In the rows, zero is written as 128.
Where one turn sends some rows of the set: a few examples, then the rows asked:
J951: [151  93 107 106 153 117 121 122 109 156 173 163 101 147 143 125 147  87
 131 110 115 135]
J106: [112 105 115 145 155 132 134 154 118 161 168 154  89 158 134 106 142  84
 101 123  91 143]
J653: [ 98 154 152 100 121 162 146 121 116 108  90 130 148 113 106 127 137 150
 147 146 145 134]
J411: [130 102 125 140 148 132 121 151 116 136 171 135  83 179 137 124 146  87
 122 109  99 157]
J792: [102 161 111 134 135 136 162 112 120 109 123 113 144  83 110 148 113 166
 119 144 138 148]
J516: [137 110 121 146 156 142 129 143 117 137 161 132  84 179 126 105 148  83
 126 101 104 165]
J584: [128 118 119 142 156 144 131 144 112 159 168 161 100 158 121  87 150  71
 122 107 110 127]
J289: [143 123 100 153 150 127 113 140 105 137 185 139  97 167 124 117 141  81
 130 105 113 144]
J135: [142  88 108 116 168 122 143 119 121 158 153 149  89 147 139 111 146  93
 120 103 100 167]
J100: [112 108 114 152 156 122 135 148 116 159 183 155  95 149 132 116 140  83
 109 110  96 128]
J854: [ 94 150 133  99 116 155 133 132 110 113  91 130 144 114 115 137 129 156
 127 175 133 146]
J60: [ 95 160 141 120 131 146 159 107 120 108 105 124 152  95  98 136 129 152
 149 125 145 131]
J814: [112 163 157 107 111 167 149 121 115 111  95 140 140 118 107 131 128 152
 137 153 150 139]
J948: [106 158 142 121 134 150 171 107 125 103 117 117 146  92 107 138 126 158
 138 120 150 134]
J232: [154 100  91 119 167 127 133 116 113 161 153 152  95 145 130  97 144  87
 122 112 107 166]
J772: [159 104  90 113 158 123 120 119 104 159 166 161 103 145 132 105 145  82
 130 116 117 146]
J239: [ 88 154 112 118 123 135 138 125 111 115 107 124 146  96 114 151 118 163
 119 172 127 150]
J75: [100 167 131 139 125 134 163 107 120 113 120 129 142  90 103 156 111 163
 128 138 141 142]
J637: [134 110 112 145 144 123 112 148 108 137 185 139  91 172 135 132 142  86
 124 112 105 145]
J618: [108 168 154 124 121 153 163 107 120 110 110 133 143 103 100 141 124 155
 144 128 152 132]
J542: [111 152 137  94 113 166 136 135 110 107 102 130 141 114 124 134 128 158
 122 175 146 141]
J105: [105 156 108 116 122 146 140 129 110 111 114 122 141  98 121 145 114 166
 109 178 135 152]
J975: [106 160 136 111 109 158 140 129 112 116  96 137 135 115 116 142 118 160
 118 179 138 153]
J707: [141  83 118 108 159 116 135 123 119 155 166 156  93 149 146 128 148  93
 125 102 103 148]
J426: [121 111 117 139 155 146 132 151 115 161 159 157  92 164 126  87 148  76
 109 122  99 142]
J654: [121 117 116 149 156 129 135 141 114 157 183 160 102 150 123 104 145  75
 122 101 109 118]
J43: [ 98 163 121 131 117 138 149 121 115 117 112 130 136  98 113 156 108 166
 112 169 131 155]
J501: [ 88 160 117 131 133 129 153 109 117 112 116 120 151  85 103 151 118 160
 133 141 135 140]
J266: [113 152 158  97 122 168 155 122 120 102 104 127 144 111 114 131 135 154
 141 139 154 130]
J405: [144 122 105 154 156 137 123 136 111 138 170 134  92 170 118 100 145  79
 131  98 111 156]

J501 goes to J653
J405 goes to J411
Now these:
J792 goes to J266
J106 goes to J654
J618 goes to J975
J135 goes to J951

